Look-ups in named tables: a row name and a column name give one cell, copied from the table.

Gepevar
         Nezuk  Ranag  Vam  Padiv  Lezabom
Rilo       155    149  149    153      152
Kitopi     152    138  166    142      172
Kemap      145    138  187    138      192
Momit      142    175  157    158      143
Rem         99    161  223    124      211
Fasezet     39    207  206    164      208
Fibet       98    162  226    123      212
Tun         45    193  216    147      216

Lezabom of Tun: 216
Ranag of Kitopi: 138
Lezabom of Momit: 143
Lezabom of Kemap: 192
Padiv of Tun: 147
Ranag of Tun: 193
Which row has the largest Nezuk? Rilo

Table Kiniro
         Valuduf  Sorizim  Vasuba   Lev    Sak  Darag
Lugi       -6.09    -5.74   -2.72  1.98  -5.56  -2.08
Kibunum    -8.94    -5.56   -6.66  0.90  -5.22  -4.24
Muv        -9.44    -6.00   -3.21  0.54  -7.43  -7.98
Kides      -0.35    -3.81   -1.25  0.73  -4.35   6.70

Valuduf of Lugi = -6.09
Sak of Muv = -7.43
Lev of Kibunum = 0.90
Sorizim of Kides = -3.81
Vasuba of Lugi = -2.72
Lev of Lugi = 1.98
Which row has the largest Lev? Lugi

Med:
	Pav	Dorizit	Kiv	Zikav
Mup	585	573	686	509
Lufazo	831	638	407	493
Doteri	248	637	408	578
Pafadiz	654	548	487	658
Nisa	529	635	520	711

What is the Zikav of Mup in Med? 509
What is the Dorizit of Lufazo in Med? 638
What is the Pav of Doteri in Med? 248
What is the Dorizit of Mup in Med? 573
What is the Dorizit of Doteri in Med? 637
What is the Kiv of Lufazo in Med? 407
What is the Pav of Mup in Med? 585
What is the Dorizit of Nisa in Med? 635
What is the Kiv of Mup in Med? 686
What is the Dorizit of Pafadiz in Med? 548
What is the Zikav of Lufazo in Med? 493
What is the Kiv of Nisa in Med? 520
What is the Pav of Pafadiz in Med? 654
What is the Zikav of Pafadiz in Med? 658
Which row has the largest Zikav? Nisa

Nat
fields: Kogipi, Ror, Zapuza, Rez, Romuvu, Tup, Seneku, Muka, Peb
Kimepu: [108, 146, 132, 93, 143, 75, 154, 95, 124]
Gim: [89, 126, 182, 146, 153, 61, 101, 141, 120]
Lovis: [93, 150, 75, 99, 149, 62, 179, 149, 163]
Zom: [103, 125, 102, 142, 151, 111, 123, 124, 152]
Zumafi: [129, 117, 124, 93, 147, 122, 136, 140, 164]
Zuv: [133, 151, 131, 85, 97, 142, 131, 155, 111]
Mavov: [114, 97, 153, 92, 92, 128, 170, 132, 114]
Biz: [162, 162, 99, 100, 120, 175, 105, 193, 146]
Zemolo: [115, 101, 142, 87, 121, 169, 190, 95, 137]
Diruke: [154, 187, 139, 140, 98, 143, 181, 143, 127]
Pibi: [90, 75, 138, 144, 142, 128, 149, 144, 113]
Buk: [154, 63, 165, 69, 159, 113, 110, 123, 112]
Muk: [147, 95, 144, 125, 148, 130, 169, 129, 57]
Kop: [151, 44, 163, 88, 134, 112, 117, 112, 141]

Rez of Kop: 88
Tup of Muk: 130
Romuvu of Mavov: 92
Peb of Lovis: 163
Ror of Zom: 125
Peb of Buk: 112
Kogipi of Muk: 147
Romuvu of Zumafi: 147
Muka of Pibi: 144
Ror of Lovis: 150
Ror of Gim: 126
Tup of Zuv: 142
Zapuza of Diruke: 139

Table Mol
	Ril	Lazo	Zofu	Fusunev
Veko	5871	6924	1760	6411
Pama	4799	5886	6543	5533
Mim	3096	5926	1980	6380
Bav	3815	3193	4479	5742
Dukupe	7002	1146	4216	4835
Lanut	3388	4522	4742	5219
Vogo	7783	3334	4293	5225
Fugobid	7698	5341	3244	6253
Ribofu	3613	5475	2141	6524
Vivulas	5316	5993	4327	4774
Fuf	7104	6252	2794	6494
Kad	4137	5097	2151	6753

Lazo of Vogo is 3334
Zofu of Fugobid is 3244
Lazo of Mim is 5926
Lazo of Pama is 5886
Fusunev of Kad is 6753
Ril of Kad is 4137
Fusunev of Veko is 6411
Fusunev of Dukupe is 4835

Ruma
         Varozi     Seg     Nik  Zilusek  Kabasap    Ruke
Gomika    0.500  -5.401  -0.139   -3.190    5.944  -3.388
Zategis   1.895   1.262   8.021   -2.441   -0.353   1.174
Vobe      3.263  -2.777  -8.124    6.148    3.655   2.391
Tagun     2.487   3.062   0.345   -1.136    0.192   3.641

What is the Ruke of Zategis in Ruma? 1.174
What is the Kabasap of Zategis in Ruma? -0.353
What is the Kabasap of Vobe in Ruma? 3.655
What is the Varozi of Zategis in Ruma? 1.895
What is the Varozi of Tagun in Ruma? 2.487
What is the Varozi of Vobe in Ruma? 3.263
What is the Kabasap of Gomika in Ruma? 5.944
What is the Ruke of Gomika in Ruma? -3.388
What is the Seg of Vobe in Ruma? -2.777

Luz.csv
,Bodemin,Duvi,Ras,Zive,Loduv,Zofe,Vezi,Dakog
Lizub,113,144,107,50,87,188,168,152
Lof,116,143,105,51,89,184,166,151
Mavebog,140,144,139,85,139,141,145,140
Vebik,140,140,142,83,136,140,142,142
Pibovik,139,143,143,87,142,140,144,141
Fefuv,141,143,139,88,144,143,144,141
Vufe,161,145,95,74,123,212,209,207
Peb,141,139,141,86,141,140,143,137
Sug,121,131,89,106,169,162,163,157
Pibeke,142,138,144,88,144,142,136,140
Fafikal,140,142,140,87,142,141,145,143
Vaduze,139,144,138,84,137,142,145,141
Zad,53,130,227,105,169,163,217,121
Belo,138,139,138,89,144,140,140,140

Lizub, Bodemin => 113
Fafikal, Duvi => 142
Lof, Dakog => 151
Pibovik, Bodemin => 139
Pibeke, Dakog => 140
Vaduze, Duvi => 144
Fefuv, Zofe => 143
Lof, Loduv => 89
Fefuv, Ras => 139
Lof, Vezi => 166
Zad, Zofe => 163
Belo, Bodemin => 138
Pibovik, Vezi => 144
Fafikal, Vezi => 145
Zad, Dakog => 121
Vaduze, Vezi => 145
Peb, Bodemin => 141
Lof, Duvi => 143
Sug, Dakog => 157
Row with the largest Ras: Zad

Vonu
|  | Teza | Numol | Zug |
|---|---|---|---|
| Vid | 94 | 101 | 101 |
| Fusulug | 74 | 17 | 62 |
| Pes | 18 | 61 | 95 |
| Geva | 116 | 130 | 177 |
| Kon | 50 | 7 | 51 |
| Kupe | 198 | 87 | 97 |
| Galaf | 118 | 111 | 117 |

What is the Numol of Galaf in Vonu? 111
What is the Zug of Kon in Vonu? 51
What is the Zug of Fusulug in Vonu? 62
What is the Teza of Pes in Vonu? 18
What is the Teza of Fusulug in Vonu? 74
What is the Numol of Kon in Vonu? 7
What is the Teza of Vid in Vonu? 94
What is the Zug of Vid in Vonu? 101
What is the Teza of Geva in Vonu? 116
What is the Numol of Pes in Vonu? 61
What is the Numol of Kupe in Vonu? 87
What is the Zug of Geva in Vonu? 177
What is the Numol of Vid in Vonu? 101
What is the Teza of Kupe in Vonu? 198
What is the Numol of Geva in Vonu? 130
What is the Zug of Pes in Vonu? 95
What is the Zug of Galaf in Vonu? 117
What is the Teza of Galaf in Vonu? 118

Rapo =
,Rud,Der,Vovomam,Dofafo,Sogo,Sile,Dizu,Nor,Sigedo
Redude,-93,-304,354,-512,-595,163,-775,27,401
Lun,382,127,316,-9,184,46,421,-92,-147
Folamu,-288,-164,204,-264,-322,221,-468,149,80
Kup,84,-537,-461,468,-49,914,-138,421,739

What is the Nor of Kup in Rapo?
421
What is the Rud of Lun in Rapo?
382
What is the Dizu of Kup in Rapo?
-138
What is the Sogo of Folamu in Rapo?
-322
What is the Dizu of Redude in Rapo?
-775
What is the Vovomam of Lun in Rapo?
316
What is the Dizu of Lun in Rapo?
421
What is the Vovomam of Kup in Rapo?
-461
What is the Sogo of Lun in Rapo?
184
What is the Sile of Lun in Rapo?
46
What is the Vovomam of Folamu in Rapo?
204
What is the Sigedo of Kup in Rapo?
739
What is the Nor of Lun in Rapo?
-92
What is the Rud of Kup in Rapo?
84
What is the Sogo of Redude in Rapo?
-595
Row with the largest Dizu: Lun

Table Tel
|  | Bekopor | Vaf | Subu | Doz | Tove | Lipusot | Puse | Pob |
|---|---|---|---|---|---|---|---|---|
| Pib | 104 | 134 | 173 | 67 | 140 | 140 | 46 | 64 |
| Seneri | 132 | 98 | 150 | 180 | 159 | 117 | 143 | 198 |
| Tigarif | 116 | 141 | 122 | 114 | 147 | 127 | 117 | 115 |
| Latik | 135 | 132 | 108 | 89 | 125 | 162 | 128 | 104 |
| Kenote | 126 | 141 | 127 | 197 | 153 | 107 | 106 | 124 |
| Baf | 194 | 90 | 122 | 103 | 175 | 133 | 115 | 93 |
| Zat | 96 | 147 | 115 | 196 | 95 | 123 | 93 | 140 |
| Suzez | 151 | 83 | 130 | 119 | 121 | 97 | 158 | 115 |
| Fulik | 90 | 113 | 97 | 98 | 114 | 114 | 113 | 138 |
| Fug | 92 | 174 | 137 | 103 | 64 | 114 | 89 | 136 |
| Pobug | 105 | 121 | 113 | 51 | 120 | 130 | 113 | 137 |

Lipusot of Fug: 114
Doz of Seneri: 180
Bekopor of Latik: 135
Vaf of Fulik: 113
Doz of Latik: 89
Tove of Baf: 175
Lipusot of Latik: 162
Subu of Kenote: 127
Lipusot of Kenote: 107
Bekopor of Baf: 194
Subu of Tigarif: 122

Table Sezupes
       Sepetez  Pokevoz  Reles  Panug  Ranutom   Duk
Mube       387     -336   -172   -259      149   -65
Geg        274      -80    209    272     -127   474
Feka        90       92     72    402      152   112
Gik        -12      305     97    375      351   679
Dupip      -75      -94   -228     40      258  -310
Zodi       157     -648   -226    287      407   816
Dener      499     -179   -374     43      433   399
Zema       224     -245   -194   -204       95    92
Vis       -168       30    188    231      112   144
Val         52        1   -189    292      430  -168

What is the Duk of Feka in Sezupes? 112
What is the Duk of Mube in Sezupes? -65
What is the Ranutom of Dupip in Sezupes? 258
What is the Sepetez of Dener in Sezupes? 499
What is the Pokevoz of Gik in Sezupes? 305
What is the Reles of Mube in Sezupes? -172
What is the Ranutom of Zodi in Sezupes? 407
What is the Pokevoz of Vis in Sezupes? 30
What is the Reles of Zema in Sezupes? -194
What is the Sepetez of Geg in Sezupes? 274
What is the Panug of Zema in Sezupes? -204
What is the Ranutom of Feka in Sezupes? 152
What is the Sepetez of Mube in Sezupes? 387
What is the Sepetez of Gik in Sezupes? -12
Row with the largest Reles: Geg

